In the data rows, 128 means zero.
Every row has a hidden score. How much higher is the second row's score than the first row's in each pair? 15 means about the same, 30 much higher and 0 much lower. The score is a weighted sum of the row's numbers plus the product of two more (or one squared), each taken from its middle value.
[154 154 107 101  93 125 122 129 111 150 145 133 112 122 121 144]
[124 152 132 130  87 146 130 134 172 107 176  76  86 132 134 121] -> 10
[137 137 100 112 128 183 107 128 174 140 155 128 126  98 116  81]
[137 104 213 160 110  82 162 140  74  94 107  50 163 255 126  84] -> 17
[128  65 187 139 140  45 148 159 102 128 109  45 185 202 212 109]
[112  92 149 172 128   2 159 176  32 123  62 141 155 229 166 145] -> 15
[139  80  98 173  57  15 170 195 102  91  92 139 103 238 169 135]
[100 160 159 130 142 131  98 139  88 192 111 128 145  97 134 127] -> 17
[178 115 104 110 129 128 112  97 173 152 114  78 150 156 212  67]
[142 122  60 127  93 126 142 140 167 123 118 186  83 100 127 141] -> 6
[170  82  22 146 137  59 136 137 151 128  80 179 124 123 201 138]
[139 146 124  93 115 178 102 119 145 159 131 105 142 113 148 115] -> 16
[153 155  85 110 168 113 116 108  81 152 101 180 152 114  95 151]
[127 145 123 102 115 170 116 112 176 141 159 116  96 116 117 116] -> 9
[ 73  64 208 169 207 120 169 131 171  65 133  71 163  83  95 176]
[178 109  98 132 125 135 129  91 171  74 158  61 194 199 177  34] -> 14
[187 148  46 113 183 147 137  57 116 123 105 157 166 113  83 147]
[111 143 190 120 127 152 104 137 133 190  93  88 132 113 151 116] -> 11
[184 100  88 131 129 153 151  74 187  55 158  70 180 194 159  39]
[ 32 128 168 176 217 117 146 111 104  19 193 146 173 121  83 126] -> 16
[138 157  99 112 146 128  94 117  88 178 122 149 146 110 152 122]
[131 146 130  97 124 164 104 118 132 174 129 116 114 126 113 144] -> 12
[123 155 110 100 124 156 103 132 135 143 160 142 104 118 130 107]
[149 146 113 103 116 146 111 125 141 143 163 131 104 111 127 107] -> 16
[130 135 203 118 105 146 128 132  98 176 110  92 143 115  99 146]
[167 104  77 112  82  52 115 172 111 125 136 142 142 184 199 105] -> 12
[137 140  88 104 108 179 123 130 156 134 144 152 113 100  98 125]
[142 135 149 117 116 148 109 107 161 117 187  79 140 131 145  79] -> 16
[143  93  54 154  67 119 148 136 237  79 126 162  86 132 160  96]
[ 50 132 161 182  73 144 142 161 186  83 145 156  63 116 119 105] -> 12
[182 159  71 105 153 120 116  84  87 152 112 161 154 133 118 121]
[ 93  78 170 146 201 130 169 125 166  92 146  88 126  66  93 189] -> 7
[ 39 103 180 174  96 132 146 159 196  85 135 149  71 106 131 137]
[ 98 153 161 142  87  95 105 168  49 163 130 109 157 204 156  88] -> 29
[149 144  96 121 100 143 120 116 149 143 148 154 101  93 103 135]
[172 126  57 126  93  81 109 132  99 157 124 164 116 179 178  98] -> 23
[169 106  34 142 135  93 144 120 157 134  73 178 108  94 166 157]
[121  32 125 165 226  37 173 138 133  77 103 102 172  99 153 218] -> 19
[142 159 114 109 134 134 125 105 126 161 125 159 123  86  88 141]
[146 130  91 138  91  50 133 161  59 142  94 188 117 186 133 141] -> 19
[133 154 141  95 101 161 103 129 131 134 160 110 140 120 145 104]
[154 131 107 102 121 142 101 116 148 183 108 104 138 127 194  97] -> 16
[156 139  90 116 115 147 134 111 127 132  99 189  93 110  97 154]
[143 143  84 129 115  92 115 170  53 167 102 164 123 158 134 135] -> 17
[138 143 111 107  82 160 124 131 165 131 158 142  80 130 126  95]
[167 145  81 113 174 161 128  80 107 130  99 165 136  94  89 167] -> 21
[161 125 106 104 110 148 109 114 162 143 156  97 144 139 184  60]
[140 150 100 101 151 134  93 110  98 184 114 149 146 119 156 118] -> 20
[ 85 137 136 153  89 143 134 155 174 104 133 173  66  93  92 146]
[133 155  94 105 111 143 117 139 134 140 146 155 102 117  92 140] -> 21
[128 142  56 159  94  70 144 148  75 115  84 216 106 179 127 140]
[130 124 166 128 117 145 112 121 148 209  68  82 140 124 168 113] -> 14
[155  82  56 160 135   5 155 160  91 124  62 182 134 168 165 169]
[120 133 184 112 124 156  96 131 139 176 121  85 144 114 157 108] -> 17
[139 162 123  96 119 154 100 106 133 174 125 114 145 118 156 104]
[171 144  79 114 172 143 145  71 109 117  90 172 147 112  59 176] -> 16
[140 141 107 111 126 111  92 131 115 179 124 123 151 118 209  91]
[ 97 165 166 129 134 124  90 142  91 181 128 109 137 123 169  99] -> 14
[124 123 187 134 112 151 124 117 155 202  47  73 138 142 152 119]
[171 110 101 113 192 115 157 120 107 123  87 154 140  96  59 193] -> 19
[126 113 175 122 115 176 141 120 178 126 149  73 112 100  99 142]
[164 132  51 116 111 100 116 128 107 162 108 178 119 144 177 103] -> 19
[127 122 123 119  76 178 131 129 197 106 166 122  85 119 136  96]
[115 142 192 121 100 140 130 147 103 169  94  88 111 144 103 174] -> 23
[134 127 170 122 111 147 107 128 148 190  85  72 149 119 169 118]
[149 120 121 110  84 102 119 141  93 166 148 137 102 149 186 106] -> 18
[171 139  77 114 146 144 124 112 126 129  94 166 133 111  64 174]
[131 152 109 106 130 135  96 127 112 167 137 149 129 102 152 120] -> 14
[114 131 210 119 111 160 129 125 126 190  85  82 123 133 117 136]
[164 110 111 119 101 165 119 121 190  97 169  81 127 163 155  60] -> 13
[108 141 187 134 137 110 118 147  89 180 109 113 122  97 113 168]
[168 105 116 149 165 133 157  59 155  29 158  53 212 230 137  38] -> 8
[120 127 148 121 140 148  85 128 124 191 124  94 143 114 178 112]
[122 139  93 131  97 172 125 132 175 116 136 163  74  98  97 145] -> 8
[139  87 152 126 220 142 170  99 144  91  99  99 151  82  61 214]
[145 129 160 107 125 170 115 124 155 121 169  80 121 117 136  95] -> 13
[160 136  95 101  92 120 100 139 134 126 155 149 102 152 157 105]
[ 72 109 143 166  81 157 149 155 218  84 161 134  61 127 107  97] -> 1
[147 124 132 104 115 174 124 125 154 132 145 139  93  90 114 129]
[114 166 157 108 139 127  97 123 101 183 129 121 144 110 143 111] -> 15
[102 154 146 118 145 127  84 139  93 178 136 125 146 113 165 111]
[145  95  67 131 156  68 129 145 132 133 116 171 114  85 152 186] -> 13
[ 68 113 123 160 152 131 139 131 157  90 159 171  92  68 101 172]
[145 161  89 111 134 127 113 122  80 159  93 172 138 121 118 153] -> 25
[110 163 151 113 131 147 115 130  98 180 116 125 125 100 113 148]
[112 141 202 131 110 119 117 154 100 181 100  59 149 149 151 121] -> 17
[170 139  85 102 179 140 134  85 118 116 111 174 137 108  67 164]
[143 104 148 145 198 141 164 114 135 114 104 122  15 112  89 190] -> 16
[136 129 109 102  91 108 136 158 142 132 130 164  88 113 117 160]
[146 131  83 121  92 156 129 144 149 148 122 163  73 106 124 126] -> 15
[140 117  78 148  70 121 142 134 146 108 126 200  60 124 124 141]
[167  63  61 155 178  12 165 143  90 112  66 158 153 141 168 193] -> 19
[144 157 107 109 185 153 118  96 117 148 112 142 134  82  85 165]
[119 119 101 140 109 126 127 103 134  98 112 132 105 121 255 105] -> 13
[189 100  92 129 120 131 135  79 184 103 131  60 185 184 194  47]
[132 145 108 101  91 168 101 128 122 160 137 140 142 114 138 125] -> 18
[132 123 138 109  86 146 127 137 152 140 156 149  72 114 122 121]
[106  48 127 155 243  59 176 133 143  57 134 110 172  74 132 204] -> 14
[121 154 114 122 118 161 124 127 149 131 149 160  74  90 108 120]
[172 102 105 138 121 147 153  77 202  48 161  64 181 188 152  38] -> 7
[162 165  71 120 168 149 144  81  71 106 103 176 156 144  45 158]
[ 72 180 174 157 100 122 135 131  73  74 176 126 153 221  93  50] -> 9
[154 119  85 141  55  47 136 192  84 111 110 174 117 178 153 136]
[109 152 109 118 120 165 133 135 152 112 140 168  80  90  93 145] -> 9
[141 152  94 122 122 145 117 105 139 125 124 187  99 105  81 149]
[ 97  81 195 154 197 146 176 120 173  81 112  71 142  80  73 192] -> 13
[152 137  78 119  66  98 134 152 105 140 142 163  92 139 172 114]
[146 152  94 113 127 116  90 129 100 176 124 155 133 127 159 106] -> 20
[125 149 155 106 122 145 110 120 105 171 146 129 122 101 132 122]
[104 113 130 169 137  12 136 181  27 147  68 150 153 200 185 135] -> 14
[ 92 133 142 144 228 160 162  83 114  38 161 140 177  98  16 167]
[134 130 157 132  22 153 117 121 152 180  99 100 146 131 164 117] -> 18
[141 156  90 105 140 153 118 119 125 149 129 155 112  95 100 149]
[129 158  86 110 134 155 126 111 135 136 128 167  99  98  91 159] -> 13
[117 134 115 136  70 153 134 137 175 126 138 168  73  95 106 128]
[153 134  98 131 122  76 138 150  45 139  74 179 123 169 114 171] -> 26
[137 140 111 115  89 163 123 119 180 122 157 154  91 107 112  97]
[ 87 135 195 145 156 122  89 132 103 163 150  82 168 110 182  89] -> 20
[111 135 179 132 122 136 107 137 135 193 102  66 142 124 184  99]
[128 155 111 158 187 125 176  67  39  44 103 167 186 207   9 154] -> 20
[123 130 105 126 217 174 154  78 114  61 142 155 167  96  24 180]
[147 162 110 114 104 123 103 128 118 150 142 154 124 108 105 130] -> 16
[ 48 120 160 173 245 133 158  90 101   6 188 126 200 132  60 133]
[147 137  92 133  84  94 105 152 117 144 124 189 101 128 160 100] -> 18
[147 151  64 144 162 117 154  96  52  90  92 209 146 165  57 154]
[ 98 140 123 137  62 147 128 137 189 121 157 154  79 119  91 125] -> 1
[ 63 153 175 161 159 138 113 109  81  68 201 102 199 181 131  44]
[172 122  96 117  91 183 144  81 185  87 153  72 161 182 152  51] -> 11
[130 158 128 100 118 144 106 141 136 143 153 145 117 108 110 105]
[139 133 152 109 112 157  97 134 139 149 142 110 116 109 118 147] -> 22
[ 79 100 176 150 210 153 152 118 160  77 152 109 139  63  61 179]
[109  46 155 151 146  69 172 179 143 113 109 121  94  98 139 204] -> 19
[141 141 129 101 136 156 100 112 159 149 160 106 117 113 147  95]
[123  91 151 134  48 107 148 183 181 104 121 143  63 127 135 156] -> 12
[166 134 106 112 100 153 116  98 179 104 178  90 136 155 145  72]
[137 132 160 107 123 169 111 134 140 180 114 100 126  98 136 113] -> 16
[126 128 186 123 117 156 120 133 139 196  73  74 123 132 142 128]
[116 128  94 150  91 164 131 127 180 118 122 187  56 105  99 132] -> 11
[142 139  99 107 106 175 121 121 140 137 155 140  99  99 128 125]
[171  88  20 148 134  51 138 135 142 138  82 174 126 122 198 144] -> 14
[ 50 125 138 171 101 130 149 155 161  86 155 175  76  98  99 143]
[158 129 139 106  87 148 127 145 150 127 162 123 101 119  99 110] -> 26
[140 119  79 132 151  54  91 153  93 161 110 151 156 125 231 114]
[128 120  96 135  76 169 136 135 183 112 142 166  74 102  96 132] -> 7
[124  40 113 158 242  45 177 128 132  58 117 107 187  89 142 213]
[139 122 182 120 120 147 121 124 146 128 145  34 162 163 161  83] -> 15
[108 119 243 143 108 136 145 143  90 162  76  64 132 181  99 141]
[153 133  82 113 119 114 126 144 117 156 115 181 106 110 106 141] -> 10
[124 152 132 104 111 162 109 117 150 161 152 111 123 106 123 122]
[147 119 113 132  59  77 153 171 119 117 109 173  71 146 110 170] -> 16
[109 145 141 130  44 104 112 147 114 131 171 154  93 178 133 102]
[156 112 143 124  59 105 136 138 159 137 149  79 115 132 199 101] -> 13
[139  94 146 151 195 135 157  68 162  25 156  34 235 204 147  50]
[143 125 218 134  80 168 161 107 126 120  86  54 144 231  87  90] -> 22
[150 134  83 124  96 149 129 132 152 128 142 160  79  95 117 139]
[156 123 139 113 113 161 126 108 181  97 166  60 153 159 160  56] -> 12
[160 148 110 103  72 147 111 125 159 127 156 118 127 130 151  90]
[ 90 134 177 158 160 138 142  93 123  25 198  69 198 213 117  39] -> 13
[126  80 182 165  82  42 175 181  65 107  81  98 124 255 141 136]
[146 139 109 113 112 136 103 120 135 171 145 137 134  92 134 118] -> 12
[117 144 166 107 119 127  99 145 118 180 130  96 156 112 164 107]
[113 125 230 136 126 152 142 130 115 172  65  60 133 169  89 142] -> 17
[ 96 129 227 152 118 153 145 138 108 175  45  71 130 168  95 146]
[123 132 164 128 131 137  83 128 140 183 119  81 160 118 187  88] -> 17
[ 91  41 203 165 200  81 181 148 149  86 104  69 158 107 117 198]
[135 133 134 124 201 170 140  75 130 101 135 138 157  84  20 174] -> 13
[153 121 102 125 156 145 150 102 154  98 122 156 122  73  54 188]
[161 143  68 123 120  87 127 129  98 151 110 186 110 117 128 144] -> 17
[ 88 154  86 109 159 147 116 106 110 157 139 171 137 107  99 161]
[124 161 102 130 133  86  91 147  62 170 106 170 147 141 168 107] -> 24
[142 147 103 102 110 149 107 114 144 151 145 157 112 107 128 115]
[ 79 137 137 146 157 156 136 111 122  87 164 182 101  87  65 157] -> 13
[132 121 179 141 105 154 133 122 153 199  36  78 127 140 140 130]
[163 127 110 119 103 107 115 130 102 144 132 174  84 127 129 144] -> 22
[ 49 130 140 166 127 115 125 162 158  97 158 168  82  90 121 144]
[125 144 200 119 156 100  89 120  74 168 108 145 159 107 149 119] -> 29
[ 84 160 149 169 171 146 164  27  71  54 145 186 140 172  30 143]
[138 144 147 109 120 132 108 124 117 187 123 119 119 109 116 145] -> 8
[130  86 149 136 153  98 171 152 101 114  88 125 121 105  83 235]
[108  40 194 168 169  58 192 152 130  94  67  93 139 138 109 218] -> 10
[134 135 123 146 141 107 139 133   0 109 136 148 142 210 149 101]
[147 143  88 109 107 121  90 117  99 157 130 154 116 223 136  93] -> 15
[123 156 138 120 124 127  83 132 106 160 159 118 134 120 165  97]
[143 117 144 130 123 141 114 121 169 199  66  76 139 125 190  98] -> 11
[154  96 140 137 117  48 145 182  71 150  82 142 102 154 127 184]
[131 128 184 129 116 164 126 122 137 194  68  64 129 138 139 129] -> 9
[ 82 132 124 130 108 152 140 139 157  90 158 168 102  94  75 168]
[149 139 118  89 120 159 109 115 150 125 172 110 134 132 152  84] -> 22
[139  75 185 158 116  40 170 169  75 102 100  57 166 251 161 106]
[127 138 167 117 126 149  99 112 145 181 128  82 149 108 172  94] -> 13
[137 125 194 121 146 144 115 131 137 177 108  55 140 121 136 115]
[ 58 125 201 154 195 126 110 119 119  94 179  62 197 137 181  65] -> 11
[ 54 107 159 186  82 141 147 155 197  86 148 149  54 111 122 124]
[140 132 104 108 100 172 120 128 175 119 140 158 101 103  92 134] -> 24
[145 157  83 121 209 160 146  77  82  73 128 171 169 127  24 157]
[ 98  42 150 168 242  63 172 132 144  55 121  93 178  83 139 209] -> 13
[142 160 106 107 128 120 119 135  98 158 115 165 129  98 111 142]
[142  65  84 141 208  45 162 138 125 102 102 147 149  79 139 215] -> 16
[124 163 125 104 155 131  95 119  95 166 133 143 147 101 134 132]
[140 151  90  94 131 158 109 113 135 143 136 150 128 100 124 143] -> 13
[146 127  83 118 107 125 131 135 172 111 138 178 103  90  96 144]
[114 125 227 141 119 155 144 126 117 177  54  67 129 165  90 145] -> 21
[113 140 187 116 134 127 100 147  99 166 138  71 148 155 177  83]
[132 144 128  96 132 179 100 119 147 144 156 108 126 116 149  96] -> 14
[ 92  57 127 154 239 105 149 134 138  76 161 117 163  54 136 182]
[143 145 128 106 152 153 131 109 129 156 108 124 144  81  74 174] -> 16
[148 152 108 106 145 136 113 121  87 155 115 169 123 109 104 145]
[139 149 118 112 103 156 125 115 159 142 144 150  83  97 111 121] -> 9
[118  93 170 138 184 153 164 127 158 107 102  90 131  78  57 206]
[123 153 139 115 151 120  91 122  79 193 118 122 152 119 149 132] -> 17
[156 128 112 103  95 155 110 120 141 148 155 101 152 133 185  67]
[ 99 133 205 126 131 130 121 143  89 197  95 101 134 122 113 148] -> 17
[116 138 169 117 108 151 108 123 142  95 184  76 157 189 156  47]
[101 151 162 105 134 149  96 138 124 166 140 101 148 105 156 114] -> 14
[122 124 145 124 141 111 102 117 130 129 180  61 191 166 196  56]
[125 154 107 102 123 154 108 117 133 158 163 120 121 111 144 113] -> 13
[156 108 115 110 178 108 128 136 103 162 124 112 142  89 110 183]
[144 143 112  94 102 161 109 125 130 160 156 116 120 141 139 101] -> 11
[130 135 170  94 111 150 128 146 130 164 115  86 111 125 133 148]
[148 157  79 112 143 127 104 117  88 157 115 175 132 117 125 136] -> 17
[123 132 195 123 116 175 114 136 131 184  93  74 121 134 118 127]
[110 145 103 133  83 166 139 127 185 117 130 165  74  91 106 137] -> 5
[ 88 117 222 142 131  91 125 166  78 166 114  63 143 161 170 126]
[135 134 177 127  81 162 124 132 137  99 174  67 136 189 131  56] -> 10
[139 143 143  93 131 163 123 134 155 152 137  98 114 106 109 126]
[ 94 173 141 120  90 142 110 139 112 125 181 137 115 146 117  90] -> 14
[157 115  62 131 141 115 126 108 151 142 112 181 110  76 136 154]
[145 131  78 126  72 130 148 136 186 100 138 169  80 100 122 130] -> 8
[139 103 128 113  93  77 122 185  71 156 120 116 141 163 160 168]
[ 46 116 152 158 200 127 148 129 138  49 179 149 143  73  90 159] -> 1
[143 142 108 127 137  54 115 142  50 168  80 166 152 146 153 157]
[134 151 106 104 160 126  95 112  90 180 136 141 158 109 148 115] -> 15
[145 148 133 110 116 132 100 124 118 178 144 118 148 108 149  90]
[118 134 189 125 127 165 119 118 140 196  63  75 133 132 136 133] -> 15
[119 138 206 130  99 147 102 125 111 167 117  60 153 181 160  83]
[138 161 116 114  65 146 105 128 146 113 160 147  99 134 120 122] -> 11
[120 127 218 141 106 156 158 127 125 165  60  52 130 179  88 137]
[160  84  64 144 120  49 138 156  98 140  93 183 105 138 162 172] -> 17
[137 125 138 145 118 133 150  96 113  38 171  66 191 255 144  33]
[110 153 126 129 137 109  82 144  84 178 134 129 154 113 180 111] -> 18
[ 77  89 170 161 240 126 164  92 143  41 163 102 185  75  70 183]
[117 145 132 116 113 156  94 130 116 179 143 116 148 106 164  98] -> 20
[139 166 113 105 108 160 104 126 130 131 167 111 132 120 146  92]
[145 142 123  99 101 159 102 125 128 164 144 107 124 131 157 111] -> 18
[152 124  68 122 122 122 129 137 163 126 132 166  79  89 130 147]
[ 60  99 185 153 217 157 165 102 165  52 157 107 150  85  55 172] -> 12
[113 160 141 115 136 126  80 131  86 170 143 125 150 129 164 107]
[148  83 131 139  68 145 177 116 217  38 151  84 116 210 140  62] -> 2
[152 159  72 125 193 136 148  78  61  89 107 183 166 153  36 162]
[117  54 145 152 164  34 187 173 114 111  60 123 136 127 137 221] -> 10
[102  76 156 150 175 109 169 118 149  84  98  91 144 108  89 253]
[128 104 156 153 126  20 131 187  39 156  82 119 153 174 179 153] -> 19
[110 144 184 116 135 145  98 138 114 190 114  95 135 116 147 115]
[159 119 131 132 105 146 145 110 191   0 175  78 141 157 164  94] -> 3
[124 141 169 105 127 181 110 120 148 173 122  81 137 115 133 106]
[145 145  70 131 138 142 151  97 102 104  98 199 131 130  41 174] -> 15
[119  41 145 168 204  49 188 152 136  71  94  94 160  97 135 220]
[130 126 134 114 135 156 143 121 179 136 126 129  77  87  79 165] -> 9
[107 148 189 113 133 160 108 129 105 182 103 102 129 113 127 144]
[148 119  60 160 121  41 143 151  55 126  61 198 130 197 153 140] -> 17
[142 139 100  98  96 136 129 114 148 141 141 160  85 122 116 147]
[170 122  96 110 120 140 118 103 145 105 174  79 149 161 199  69] -> 19
[149 134 155 122 128   0 129 130 140 155 144 119 125 123 146 139]
[124 121 194 125 123 169 128 121 144 196  71  66 121 145 129 123] -> 17
[110 123 120 129  73 169 141 147 175 125 144 161  57 122  95 118]
[ 88 158 155 122 156 146  96 136 105 140 173  87 163 135 170  66] -> 22
[132 145 135 101 108 162 106 103 146 157 161 105 134 119 150  99]
[134 133  85 162 106  25 138 170  34 112  74 173 149 220 180 120] -> 17
[132 120  76 142  94 124 142 131 192 125  90 189  72  96 130 144]
[136 135 134 122 128 145 101 112 133 104 178  76 184 181 182  28] -> 23
[117 159 124 113 136 158 128 110 126 104 157 158 112  95  69 161]
[156 145   0 126 167 147 144 102 132 122 114 168 140 124  83 154] -> 16
[140 149  78 109 130 148 136 103 141 140 128 165 116  84  98 156]
[137 154 100 136 197 158 161  72  91  51 124 174 166 137   0 163] -> 17
[139  80 176 123 176 146 160 114 133 128 105 102 121  94  67 206]
[ 61 152 186 155 183 125 115 119  89  51 203 100 191 169 129  56] -> 7
[156 147  86 106 142 151 119 105 116 148 131 157 119 105  90 151]
[148 156  91 121 148 101 109 119  58 178 104 166 133 141 124 139] -> 18
[132 119 159 120 151 142 125  95 146  69 183  54 190 193 172  40]
[131 137 153 133 135 188 121 121 153 159  12 125 111 126 123 156] -> 16
[144 151 124 123 109 148 111 127 144 137 155 140  80  99 109 122]
[128 140 118 102 115 149 135 122 166 132 150 152  81  99 101 134] -> 11
[131 146 130  95  64 120 126 152 105 140 160 128 107 172 136 115]
[159 148  96 113 136 118 136 115  73 161  96 170 127 114 105 159] -> 17
[ 93 105 204 179 116  50 166 172  32 112  56 112 159 239 116 148]
[109 126 116 122 130 172 144 126 173 115 132 164  89  74  82 155] -> 7
[113 145 156 118 125 156  85 126 130 179 131  93 140 121 171 103]
[139  82  79 156 153   0 127 169  90 143  88 134 164 159 255 122] -> 14
[120 111 118 179 115  13 164 166  31  97  63 173 152 247 147 118]
[122  99 232 165 126 122 139 128 110 103  72  35 176 253 107 114] -> 17
[127 153 149 110 112 112 104 131 123 151 166  86 146 126 176  94]
[142 134 148 122 109 149 110 113 166 199  91  79 136 122 151 110] -> 14
[ 13 130 174 188 124 129 137 157 145  70 152 166  98 124 101 129]
[143 130 107 112  80 106 100 155 103 158 151 131 151 151 191  79] -> 27
[136 155 121 109 109 163  85 116 125 153 136 125 144 107 154 127]
[156 130 122 112  73 151 111 115 172 136 164 114 126 128 150  77] -> 9
[145 141 152  94 105 142 111 131 136 155 139 112 114 113 141 126]
[ 40 121 165 163 193 136 143 124 131  38 185 146 147  97  74 155] -> 8
[134 160 110 104 104 138  98 132 142 146 163 121 142 118 142  94]
[116 139 135 125 215 160 158  65  99  67 157 146 174 108  15 167] -> 16
[126 140 161 119 125 153  97 128 130 189 108  82 146 115 177 100]
[138 134 104 100 128 132 120 128 138 146 145 152 106  88 131 147] -> 13
[157 118 145 108 115 166 125 107 193 158 112  59 138 141 146  94]
[141 157 119 108 116 152 113 112 118 146 128 161 121 104  86 149] -> 18
[146 117 137 134 113 138 118 121 159 209  48  97 130 124 177 115]
[146 105 105 139 126  35 145 187  46 146  80 160 128 173 144 162] -> 19
[162 114  91 111 244 138 164  66 110  72 124 136 188  98  52 184]
[106 147 172 127  71 152 114 134 145 106 183 120  87 160  97 109] -> 15
[133 137 142 103 160 127 120 132  96 160 123 132 136  85 105 171]
[121  55 155 167 156   8 137 166  90 119 111  69 191 177 245 126] -> 14
[143 134  82 126  94 165 134 119 177 103 145 167  72 101 113 128]
[132 128 201 123 118 147 117 129 132 181  97  57 131 141 144 118] -> 21
[138 127  68 160 114  49 156 147  47 112  68 201 131 195 120 159]
[120 133 170 121 140 151 101 125 138 182 125  71 152 108 170  98] -> 14
[153 134 131 105 103 153 113 105 172 130 170  83 143 143 147  73]
[169  94  26 147 133  73 135 123 164 131  81 178 110 109 190 145] -> 16
[142 111 136 132  93 182 146 113 201  75 171  64 111 169 135  69]
[ 98 115 175 125 143 184 136 110 184  95 165  96 120  78 106 144] -> 16
[142 139 125 119  84 180 116 132 158 110 171 125 102 113 121  96]
[149 131  69 146 143  49 148 135  35 129  65 196 158 197 120 140] -> 22
[149 130  61 131 116 107 121 136 149 139 122 177  81 100 137 150]
[123  34 151 155 215  52 175 144 132  93 100  97 173  95 125 216] -> 21
[135 144 116 115  85 146 111 131 143 144 161 130  88 116 157 109]
[ 98 131 144 142 162  58  97 156  60 185  97 131 165 121 202 136] -> 16
[135 128 142  94 140 181 114 116 160 112 172  80 156 127 153  77]
[123 127 174 105 142 121 113 150 105 180 121 116 125 110 105 156] -> 20
[148  87 124 129 190 101 163 128 131 108  99 129 131  74  86 223]
[120 165 129 109 139 147 106 128 111 172 121 141 138  92 104 138] -> 10
[170 113  62 118 153  98 141 137 114 125  87 189 124  99 122 165]
[119 134 178 111 156 141  94 118 123 129 169  74 174 124 177  82] -> 16
[128 143 111 102 137 160 109 124 123 157 142 153 139  86 114 125]
[112 127 122 139  71 124 123 172 168 140 125 149  73  94 138 146] -> 10
[ 68 124 142 173  43 144 137 170 185  84 144 163  67 130 124 111]
[ 95 141 105 157 229 152 166  77  91  25 161 164 170 119  18 159] -> 23
[124 125 175 112 120 154 101 129 139 172 145  76 139 126 148 105]
[152 131 113 103 169 152 127 103  92 150 118 146 151  86  90 171] -> 17
[147 129 108 104 100 151  97 133 150 145 159 119 114 129 164 102]
[130 145 123 109 135 136 104 142 115 169 131 145 117  94 118 137] -> 14
[129 126 127 120  90 189 131 115 201 100 176 101 117 126  99  92]
[141 103 153 139 159 137 139  95 173  76 178  32 186 168 153  55] -> 15
[ 43 160 176 163 168 108 103 127  68  97 183 113 181 187 149  57]
[111  67  93 159 255  60 157  98 125  23 169 119 214  88 141 169] -> 5
[122 140 126 122 109 174 118 139 177 135 157 125  85 100 100 111]
[ 81 119 122 160  97 152 140 153 185 107 119 183  59  97  96 143] -> 9
[109 139 105 132  71 152 133 150 179 128 143 155  76  99 111 129]
[147 138  99 123 155 175 151 103 142 123 103 154 102  87  49 177] -> 22
[124 110  94 179 130   2 153 162  34 117  57 172 155 222 177 132]
[ 93 164 167 130 140  94 109 144  50 186 103 139 140 136 154 123] -> 13
[176 108  98 115 106 167 131  96 171 118 159  75 153 165 168  51]
[ 70 117 166 171  73 138 148 152 218  79 159 127  68 117 122  98] -> 4
[194 144  52 134 143  98 144 105  75 108  79 187 131 161  92 149]
[128 123 151 119  89 169 145 125 197 111 162  90  82 118 118 114] -> 6
[127 158 114 113 141 149  91 123  97 177 127 139 142 103 140 124]
[158 148  94 116  82 113 104 130 122 130 168 149 120 164 152  64] -> 14
[132 151  66 156 153 103 156 108  45  82  93 208 143 191  51 156]
[155 113  91 110 104  96 143 150 100 146 108 153  96 127 139 189] -> 12
[ 97  84 190 146 197 104 138 123 141  81 164  28 201 141 198  92]
[115 147 114 105 127 148 100 125 114 179 149 132 139 109 157 106] -> 18
[126  54 174 143 230 102 180 125 135  83  97  80 173  96  83 213]
[132 161 111 114 123 114  90 130 102 169 146 143 131 129 166  87] -> 13
[ 80 173 145 139 158 112  78 134  63 150 145 139 166 132 167  97]
[136 141 169 100 118 184 105 112 140 152 127  98 137 107 124 133] -> 15
[144 153 100 108 125 140 118 124 113 166 125 145 125  91 114 147]
[148 143  90 103  84 103 117 156  77 146 128 161 130 153 165 121] -> 17
[105 125 147 133 107 171 132 132 200 115 161 121  83 101  76 127]
[130 152 132 106 150 148 104 125 107 167 133 138 126  93 114 138] -> 23
[137 130  96 120  68 144 119 126 153 122 165 163  78 132 134 116]
[129 141 112 143  93 145  92 120 155 134 129 177  86 108 107 147] -> 17
[110 156 148 112 138 134  91 135 102 157 156 118 129 118 177  93]
[109  70 202 148 185 126 176 143 174  93  99  71  99 102  96 193] -> 14
